Rotation paths and how fast each direction turns (deg/step):
Each turn is a multiple of 5 degrees from 10 to 175, or 0.
Each row of a path follows its step; steps can be skipped.
Path 1:
step 8: [ 48.0  13.0 -21.9  18.3  15.2  39.2 -18.9  -3.3   0.9  18.2   2.1   1.2
 -13.6  -6.6 -25.4  31.7   5.0 -16.3   4.5 -27.1  13.5   4.4  28.8   7.8
  41.4 -11.5   4.7   3.6  14.1 -10.4 -10.1  31.8 -14.1  22.9  42.5   7.9
  -2.0  -7.5 -11.7 -19.6 -29.9  13.6 -22.8  35.5  10.8   2.4  -1.2  -2.3
  15.9  22.9   7.8 -14.9 -19.4  -5.9  41.2  -9.9 -24.4  36.7  13.7   0.9
  18.1 -22.4  75.7 -50.2 -22.6  24.4  21.2 -39.9  -9.6   2.6 -53.1  -4.7
 -23.3]
step 9: [-35.7 -27.9  25.0  12.9 -21.0  16.5  -7.4  16.7  -0.5  -4.2 -42.3 -42.9
  59.6  16.7 -36.7  47.6 -21.4 -16.3 -12.2   4.8   8.4  -1.8  15.8   6.0
   9.7  11.6   1.1  34.6  25.2 -20.5  -0.8  10.5 -19.9  16.8  29.5 -14.4
 -14.0 -19.6 -11.7 -18.5   7.3  -6.9  15.0  15.3   0.6 -16.2  -4.0 -59.4
   7.6 -28.7  11.2  11.6   9.7 -30.1  17.6   3.9 -42.9  35.3  35.2 -16.2
 -15.9 -20.0  44.3  14.3  17.5  22.5  20.9  -5.4 -31.6  25.0  -2.7  24.7
 -34.4]
step 10: [-13.9  -1.7 -25.7  33.1  -1.6  21.0  64.2  16.3  10.1  22.1  12.8 -42.7
  47.4  12.3 -22.6  -7.0  10.7 -44.9 -13.0   4.0  -0.8 -13.4  23.8  -6.7
  31.4 -25.3   4.8 -33.4 -24.2  10.1  20.7  20.5   2.0   5.1  20.6  22.1
 -13.5   0.9 -39.7 -21.4   1.9  33.2  33.4 -12.9 -19.9   4.2  50.0 -46.6
  39.8  11.9  -2.3  -2.8  32.0  -2.1  34.4 -24.4 -13.0  36.4  -0.5  25.6
   8.6 -11.8 -26.1 -11.7  11.4  21.7  11.4 -13.3 -14.1 -18.9 -11.8   0.5
 -27.1]
step 13: [ -3.4  -1.3 -42.7  18.8 -46.5  24.4 -12.9 -15.1  40.7  70.2 -20.2   9.6
  16.9   4.0   1.3   9.6 -13.6  37.0 -21.9 -18.2   4.7  -7.5   9.5 -42.0
   2.8 -28.1 -13.6   7.9 -14.3 -15.4   4.5 -31.2 -37.9  35.2   1.7  12.5
   8.0   5.1 -14.0 -46.4  -1.2  18.0 -23.0  29.2 -12.5  38.8  22.2 -11.4
  25.1   9.2   8.4 -16.8 -26.0  15.1  28.2 -22.8 -45.4  34.3 -34.6   2.9
   5.7 -28.2  31.8  -8.2  -7.8  10.3 -13.3 -12.9  -7.5  11.3  22.8  27.6
  -5.2]
step 18: [-21.7  31.6   7.2   3.1 -12.0  -9.5  -7.7  -0.7  32.9  18.9   0.9 -15.0
  20.6  44.7 -50.1  13.6 -42.9   0.3  20.0  16.3 -16.9 -21.5  -3.4 -45.3
  -4.6   5.0   4.0 -24.9  19.8 -24.5 -27.5 -18.5 -29.4  13.9  58.7 -25.8
   9.0  -2.5  -9.4  -6.5  23.7  20.5  12.7 -23.9 -23.8   5.1   6.0 -19.1
   0.8 -34.9 -27.9  -8.6 -34.6 -19.7  32.1   5.5 -56.6  38.7 -16.4 -26.9
  -9.5  21.8  46.0   6.2  26.4   3.7   9.6  -1.7 -13.2 -12.5  38.6   9.5
   5.0]
step 20: [ -8.8  19.0   6.9   7.5 -33.8  14.0   8.6  17.4   9.7  25.6 -31.7  20.4
  23.1  -1.9  10.9  -8.4  17.6   7.4  -8.2   7.9 -11.5 -10.7  40.2 -18.3
  17.4  10.9  32.7  17.5  52.9   7.1 -13.5 -11.4   6.3  42.6  28.8   3.4
  15.7   4.1   2.5 -51.9  -7.4  19.5  -3.5  18.2  33.9  31.9  -3.1 -22.4
  38.8  -8.1  -1.5  58.0 -44.6   3.4  -6.4 -24.0 -62.6  -2.4  14.2 -17.6
 -13.2  -3.1  27.9 -25.7 -11.8  50.0 -13.9  -8.9  -6.6  32.4 -22.5 -19.7
 -12.8]
step 24: [-23.8  34.4 -32.3  30.5  -4.0  25.4  25.7  36.9  13.6  63.7  30.2 -13.0
  13.6  12.5 -37.1   5.8   2.1 -40.4 -11.8  -6.5 -27.4  50.2   5.2 -13.4
  17.0 -34.8  36.6 -32.7   5.1 -15.6   1.9  11.3 -27.9  11.8  40.3  29.9
 -15.3   5.6 -35.8 -12.8 -22.5   9.4 -22.5 -21.6 -18.5  17.7  19.5 -14.0
  25.8  11.0  -6.5 -12.6  14.8 -27.1  27.2  27.4 -43.3  25.3   2.4  -5.7
  -3.7 -10.2  -0.4  -9.0 -17.6  -3.0   5.8 -50.0  14.0   6.8   0.2  -8.8
  -8.4]
Directions:
[  1.0 -10.3  -2.8   1.2   5.9  -2.6   2.5  -0.7   2.3   5.7  -3.4  -0.7
   1.8  -6.9   0.2  -0.2 -15.3   5.7   1.8  -6.5   3.0   5.3   5.0   3.3
 -13.5   6.8   6.5   6.3  -4.3   1.2  11.0   5.7  -0.1  -7.7   0.9  18.7
  -8.0   2.5  -3.8   2.2  -6.2  -2.5  -2.9   3.0  -4.3   1.1   6.6  -6.3
   5.1   0.5   8.0  -8.0  -0.5   1.7   0.4 -11.9   0.1   2.4 -10.2  -4.6
  -5.0  -1.4  -4.3   9.0  -1.5  -4.8   6.9  -4.2   0.2   2.9   1.1   1.6
   1.9]
25
[ -3.4   0.7  -3.7   0.2  -4.9   8.8  -0.8  -0.7   2.2 -15.5  -0.8   2.4
   9.2  -4.6  -7.2  -1.4  -8.4   5.0   7.2   8.5   0.5  -0.6   1.5  -8.1
  -2.8   4.6  -0.4  -1.5 -16.9  -3.6   7.3  -2.0 -14.1   5.8  -5.4  -8.0
   2.2  -5.9  -5.4   7.7   6.7  -2.5  -3.6  -2.6  -0.1  -2.7   6.1  -5.0
  -1.0 -11.4   2.0  -8.4  -1.2  -8.1   5.3   3.6  -2.9  -1.2  -1.0   3.6
  -1.6  -1.9  -4.9  -2.2  -0.5   4.7  -3.8  -3.6  -9.6  -7.7  -5.9   4.4
  -4.9]
80
[  3.0   5.5   9.5  -3.4   3.5   7.2  -1.7   5.5   0.1   3.3  14.8   4.7
  -2.7   4.0  -9.3  -3.5  -7.3  -7.7   4.4 -15.2  -6.8   1.3   3.7   3.6
   2.3   2.0  -1.6   1.4   3.6  -8.5   1.0   6.4   0.1  -2.8  13.4  -6.3
  10.4   3.0  -1.8   7.9  -4.0  -3.4  -2.7  -0.2   4.3 -10.2   9.2   1.4
  -8.9   2.3  -0.2  -2.6 -12.8  -7.4   3.4  -1.0   0.1  -8.8  -3.7  -4.3
  -2.5   1.7   1.5   0.7   1.0  -7.0  -4.2  -1.2   5.4  -1.0  -6.8   1.8
   4.3]
110
[ -9.8  -6.3   3.6  -7.0  -6.6   3.5  -6.9   2.2   4.5   0.6   0.3  12.1
   5.1 -14.8   0.6  -0.4   7.0   0.8   1.1 -14.3   1.5  -0.3   2.1   7.5
   4.9   7.1  -8.1  -3.0  -6.3   8.8  -7.6   7.6   4.6   9.3   0.0  -0.5
  -5.3  -1.4   1.5  -2.9   1.3   1.5  -6.3   0.2  -3.5  -4.9   1.5 -13.8
   4.5   1.7 -10.0   5.9   3.2   4.3  -1.0  -0.8  -3.2   0.3   6.9  -9.1
  -3.7   1.2  -0.6   0.6   6.0  -5.6   2.6  -3.4  -3.0  -1.5  -4.9  -6.5
 -10.3]
65
[ -8.0   0.3  -1.0 -12.0  -0.5  -5.4  -0.7   0.9  -4.3  -3.1  -3.4 -11.8
   0.0  -1.8  -7.3   5.0  -0.2  -7.0  -2.5   0.9  -1.0  -3.5   1.7  11.2
  -1.7  -2.5 -10.9   4.1  -0.7  -2.0  13.7  -2.8  -5.9   4.8  -3.4   5.7
 -11.5   2.2   3.5  -0.9 -12.5   7.9   4.3  -6.6  -0.7  -9.5   2.1  -4.4
   0.9  -5.4  -4.7  -0.5  -1.9  -2.4  -8.8   8.8   5.8 -10.6   5.5   6.3
  -6.8   4.3   8.6  -1.1  -1.5  -3.7  -3.9   2.6  -0.7  -3.5   7.2   2.8
   9.1]
155
[  8.7  -4.5  -5.6   6.3  -2.5 -12.2 -10.1   0.9  -6.1   1.1   3.4  10.9
  -1.4  -0.6  -4.8  -0.5 -10.5  -3.5  -5.8  -2.0  -3.5  -6.5  -1.1 -15.3
  12.7   0.3  -4.0   1.7  -3.9   2.6  -4.0  -5.9  -2.4  -3.9   1.7  12.0
  -0.2   6.6   5.8   8.0   4.7  -3.4  -0.4  -1.2  -4.5  -0.3   0.4  -5.8
  -1.9  -6.3   1.5   2.8   0.9   0.1  -1.9  -6.6   5.3 -11.0   6.2  -1.7
  -1.2   6.9   3.1  -0.3   4.7  12.2  -6.4  -2.7   3.9  -2.1  10.0  -6.5
  -1.3]
25
[  3.4  -0.8  -6.7  12.4  -0.9  -6.0   3.3   1.9  -1.8  -7.2   2.3   2.5
  -2.1   9.6  -6.4   0.9   4.2   0.0  -6.5  -4.0   0.3   2.2   3.1  12.8
   6.6   9.2   4.2   4.6  -4.5  -4.5  -1.2   6.4  -4.2  -2.5  -0.9  -4.7
  -8.9   1.3  11.1   2.6   0.3   0.4  -2.2   2.5  -6.4  -1.2   0.8  -0.3
   4.6   0.6  -2.1  19.2   1.3 -10.2   7.6   2.9   3.2   3.7  -7.8  11.2
   4.2   5.3  -0.2  14.7  -1.5  -0.5   3.4   1.5  -2.9  -1.9  -3.0   8.2
  -5.7]
55
Path 2:
step 0: [ -5.9  -8.9  -5.0 -13.8   5.4  -1.4   9.0  21.5  -8.2  56.9 -17.9  29.6
 -35.3  25.6   1.5  13.4  10.3  -0.9  42.9 -24.9  32.0  36.9 -13.2 -23.3
  28.4 -19.3  -6.7  -0.3  26.7  27.6   2.8 -25.3  69.6  27.7  -3.6 -32.3
 -12.0  12.7 -20.7  -5.7  34.4 -24.7 -19.2 -15.9  33.2  -5.8 -12.8  -7.5
   5.4 -11.2  -0.4  52.4 -33.1  10.5   3.1  -8.6  32.3  44.2  -3.6 -19.3
  32.1  -0.7   2.1 -19.1  24.7   4.3 -15.0 -35.1  10.9 -22.6  21.8  21.3
 -17.4]
step 2: [-19.9 -45.0 -38.0 -14.6 -17.7   9.9  12.4 -23.1 -17.6   4.4  -3.0  14.6
 -15.6  45.9  25.1 -31.8   7.8 -48.8 -25.5  -0.5 -26.1  37.0 -53.0 -15.5
 -17.8  -5.1  -1.2 -32.1  -6.2  19.2 -10.8  27.5   6.9 -23.8 -10.1 -13.5
 -21.0 -25.2   4.6  14.4 -19.1   5.1 -26.0 -26.4 -10.8 -28.1 -14.3  39.4
 -14.7 -10.5  25.4   7.6 -19.6  -9.1  32.6  28.5  31.2  17.5  30.1  20.7
  12.0  -6.7  -1.5 -22.3  34.6  12.1 -32.8  26.9 -19.1  37.2 -39.4  14.7
  19.0]
step 5: [ 10.2 -22.5  11.5  12.8 -24.0  -2.5 -39.2   8.7  10.5  21.6 -33.0  31.0
 -12.9  59.8 -13.5  15.5 -10.2  22.4  -0.8   1.7  11.6 -11.6 -26.5 -11.3
 -10.9  -2.1  -6.2 -13.3 -19.3  46.5  32.9 -11.2  44.2  22.9   2.7  13.3
   8.8  -7.8 -23.5   3.4  67.6   9.1 -10.1 -47.1  54.3 -38.7   3.9  16.6
   9.1   8.0   6.9 -32.4  13.7 -14.4 -37.6   6.5   4.0  36.8  -6.8  -4.9
  37.1  -7.1 -10.8  -3.2  21.8  34.2 -28.0 -19.7 -21.4  -7.3   7.5 -17.9
 -17.0]
step 8: [ 12.2 -51.3  -9.8  -7.9  30.2  -4.7   4.3  -0.6  67.2 -14.5 -29.7  12.5
  15.6   8.1  -5.7  36.5  -6.6   8.3  16.5  -0.4 -10.2   6.6  -6.7  -8.1
   8.2 -30.7  27.5 -23.0 -31.8   8.3 -11.5  -4.4 -16.0  10.0   5.1   1.3
  -1.3  -3.3 -17.7 -25.8  17.8 -46.0 -56.3   4.8  13.2 -30.6 -28.7   5.5
   6.9  12.5   7.2  27.1  -5.0   6.5  44.5 -52.9  21.9  -0.8  23.5 -12.6
  10.5   3.8 -38.6  -7.5  61.5 -35.4 -11.1   0.1  -9.8  42.5  -1.8  23.2
  11.9]
step 10: [ 12.6 -36.2   7.3 -33.3 -24.7 -39.0 -51.2  12.2   0.7  17.8 -25.8  17.9
  22.0 -14.6  19.0 -30.1  -7.9 -26.1  -0.6 -15.4 -13.9 -16.4   1.3 -36.4
   9.8 -23.9  10.1   2.9 -35.6  31.2   9.6  14.5   8.1  21.0  44.6 -20.3
  -1.7  22.9  12.7  26.0  15.4 -31.0  22.5 -37.4  11.8 -23.2  -4.4   4.0
  -9.6 -12.5   6.6 -16.1  -6.6  21.8 -37.2   7.1  30.5  22.5  18.7 -30.7
  31.2  -1.9   7.1 -31.7  15.6  54.0 -53.3 -13.5  28.0  34.7  -5.0   0.3
 -23.4]
step 15: [ -1.5 -39.5  -8.5  -0.9  17.3 -36.5  17.3  14.1  17.3  31.0  -9.2  15.4
   2.4 -12.9   9.6 -47.5  26.8 -25.2   2.4  -8.4  16.6   3.2 -25.8  12.0
  28.2 -62.9 -17.4  15.4 -33.6  21.0  11.7   9.0 -25.2  36.3 -19.1  -2.9
 -12.4  12.5 -36.6 -49.6  20.5  14.4 -13.5 -44.3  18.2 -52.4   4.8 -14.5
   5.4 -17.0  10.9   8.5 -38.7  -6.2 -15.1  38.9   5.6  -1.2   7.0   7.8
   6.9  18.2 -28.6 -31.6  13.9  21.0 -34.4 -14.6  41.6   2.3  -5.2  14.9
 -30.0]
step 22: [ -8.8 -31.6  -2.4  10.1  -7.1  -0.4 -24.8  -8.7  -7.5   6.9 -13.9  35.4
 -18.2  20.9 -10.7  -9.9   0.4 -10.4  28.5 -22.0   9.9  -5.5 -30.2 -46.2
 -36.4 -20.8   3.9   1.0 -16.9  -5.7 -32.8   0.6  25.2  -3.3   7.4 -40.6
 -15.4 -22.1 -40.7  21.0  23.4 -16.8 -13.6 -42.2 -15.4   7.2  17.5 -18.4
  10.5 -19.4  29.6 -21.9   6.4  36.8  20.2  22.7  16.8 -13.0  46.5   9.6
  46.4   2.8  48.4  22.9  -2.9  42.4 -47.0  19.6  39.1  -0.8 -27.5  31.5
   6.5]
Directions:
[ 14.6   4.6  -4.8  10.8  -5.7  -9.1  -5.7   0.4   1.6  -0.6   6.9   3.1
  -0.7  10.2  -7.9   1.3  -1.3  -4.3  -7.8   3.6  -3.2  -1.4  -4.2   3.5
  -7.6   4.9   1.3  -5.6  -5.3  -1.6   3.8   0.8  13.0 -13.5   5.9   0.3
  -0.3   4.3  -6.8   0.0  -3.2  -7.0  -0.1   9.6  14.4   1.6  -3.1  -4.7
   1.4 -12.6  -5.8  -2.1   5.2  -1.2  -1.7  -3.7  -6.7   6.1  -4.0  -0.9
  -1.1  -6.4  -1.5   0.2   4.9  -4.0  -2.3  -0.8   1.5  -1.9   7.4   6.5
   5.6]
90
[ -5.3  -2.5   3.2  -0.7  -7.0   8.7   1.7  -4.0   2.3  -6.3   1.1  -0.4
   7.9   3.0  -6.3  -6.1   2.5  10.1   2.0  -9.6 -15.1  -2.1   1.2   4.4
  -5.8  -1.4  -8.4  -6.7   1.9   8.3  -6.1  -1.9 -11.1 -14.0   6.5  -8.1
   8.6   4.4   2.6   4.3   1.9  -3.3  -8.8   0.1  -4.6  -4.7  -3.1  -8.7
  -2.6  -3.8   9.8   0.0  -0.4  -4.4   8.5   0.7  -4.2   0.3   0.3  -0.8
  -4.9   5.4   2.2  -4.0   5.8  -8.4   5.4  -4.2  -2.0  -4.5   4.2   3.0
  -9.2]
70
[  0.9  -1.7  -6.9   0.7  -2.7  -5.9   1.8  18.7  -0.1   7.7 -10.7  -9.0
  -2.1   2.6  -1.5   2.7  -3.2   4.2  -3.4  -9.5  -3.8  -6.5   4.5   5.9
  -3.6  -5.2  -0.8  -1.9  -4.1  -0.2  -2.3   2.2  -4.6   4.3   0.3   0.7
 -12.1  -1.1   7.5   4.0   5.0   0.5  -4.0  -0.2  -2.2  -0.7  -5.1 -14.3
   4.8  -3.5  -9.2  -7.4   2.7   2.8  -5.4   4.9   4.5   6.3  -8.2   5.8
  -1.1  -0.5  -0.4  11.0  -4.7   5.4  -6.0   0.2   6.0  -1.0   1.0  -0.9
 -15.3]
65
[ -6.0   2.5  -6.4   8.0   3.3   1.4   5.5   1.8   8.7   4.6   1.7  -3.0
  -0.1   1.0   2.8  -9.1  -3.7  -5.7   3.4 -17.7  -0.2  -1.5   1.3   8.5
   3.3  -1.8  -1.3  -2.8   3.8  -1.1   5.4  -1.7   0.6   7.7   4.4   8.7
   1.3   4.2   3.8   8.4  -8.4   3.4   4.5  -4.6   2.4   1.1   7.8   6.3
 -11.3  -8.5  -1.3  10.9   1.8 -10.9   2.2  -8.9  -6.1   6.4   6.3   1.8
   8.9   0.5   3.8   1.1   3.0  -4.3  -4.3   7.2  10.9  -4.6   4.7  -7.0
   1.4]
25
[  1.7   8.0   1.0 -12.8   4.6 -12.1   3.2  -4.2  -1.5  -3.4   4.1  -5.3
  -8.9  -2.2  -6.0   4.0   5.2   0.5  -5.0   3.6   3.0  -3.9   2.7  -1.8
   1.9  -4.1   7.3  -4.5   0.7   8.4  -0.7   4.5   3.0   0.1   0.5   7.0
   4.7  -4.3  -3.3  15.4   0.5   2.2  -8.7 -10.1   1.5   1.5   4.7  -5.3
  -4.6   7.3   6.2   5.5   4.2   6.3  -5.4  -3.3   4.4  10.3  -5.4   5.3
   0.6   6.2 -11.7 -13.4   5.0  -5.3  -2.0   6.1   0.0  -1.2   7.5   1.9
  -5.5]
140
[ -1.9   6.2   6.9  11.6  -1.7   2.0  -1.0   2.1   9.7   4.6  -3.4   9.2
   0.2   2.7  -4.3  -7.0   1.7 -11.5  -3.0   5.9   4.0 -10.2   8.7 -15.4
  -4.2   3.4  -6.8  -1.4  -1.3   1.1 -15.2   5.0   1.1   2.2  -9.4   7.5
   4.3  -5.1   2.1   5.1  -5.1   5.3   5.5   2.1  -4.2  -0.5  -5.2  -2.2
  -0.5  -6.6  -1.2   0.9 -11.9   1.8   2.8   1.2   2.3   9.0   1.2   3.2
   1.0  -0.5   2.4   0.7  -5.2  -7.0   6.8   5.4  -9.7   3.9   0.3   2.1
  -7.1]
145
[  3.0  -2.8   3.7   2.4  -4.7  -4.8 -10.6  -2.7  -2.7   4.3   4.8  -7.6
  -0.5  -9.5  -2.6  -1.8  -2.0  -1.3   3.6  -5.3   9.1  -7.3  -2.6  10.8
  -0.5   8.3   4.6   1.2   1.8   1.5   3.9   2.1  -1.7   6.5   2.0   2.3
   9.2  -1.2  -8.0  -6.8   6.5 -11.3  -1.3   6.6  -1.0 -14.6  -3.7   0.7
  -5.8  -9.1  11.0   2.5   1.1   3.8   5.1   4.8   1.3   5.1   4.8  -0.2
  -1.0  -1.6  -6.2  -3.3 -19.7   1.3  -2.8   3.3  -2.6   2.4  -2.9  -5.5
  -8.0]
65
[ -3.4  -2.2   3.8   0.8 -10.3   7.4  -1.8  -0.9   5.0  -5.9   0.9   5.2
  -1.0  -5.1  -2.4  -2.3 -11.9  10.4  -1.2   9.4  -5.5  -5.8  10.1  -2.5
   4.5  -6.0  -3.7  -4.6   6.6  -6.1   4.0   8.4  -9.2   0.6   0.9   1.4
  -3.1   6.7  -6.4   3.7   5.2   0.9  -3.0   4.9   2.1  -0.1   2.2   4.3
  -8.1  -6.3  -6.6  -2.9  -3.7   5.2 -11.8 -12.1   5.1  -5.7  -4.3  -2.0
   7.7 -11.9  -8.5  -5.6  -0.5   2.9  -8.1  -3.0  -3.3   1.8   4.4  -9.8
   0.1]
160
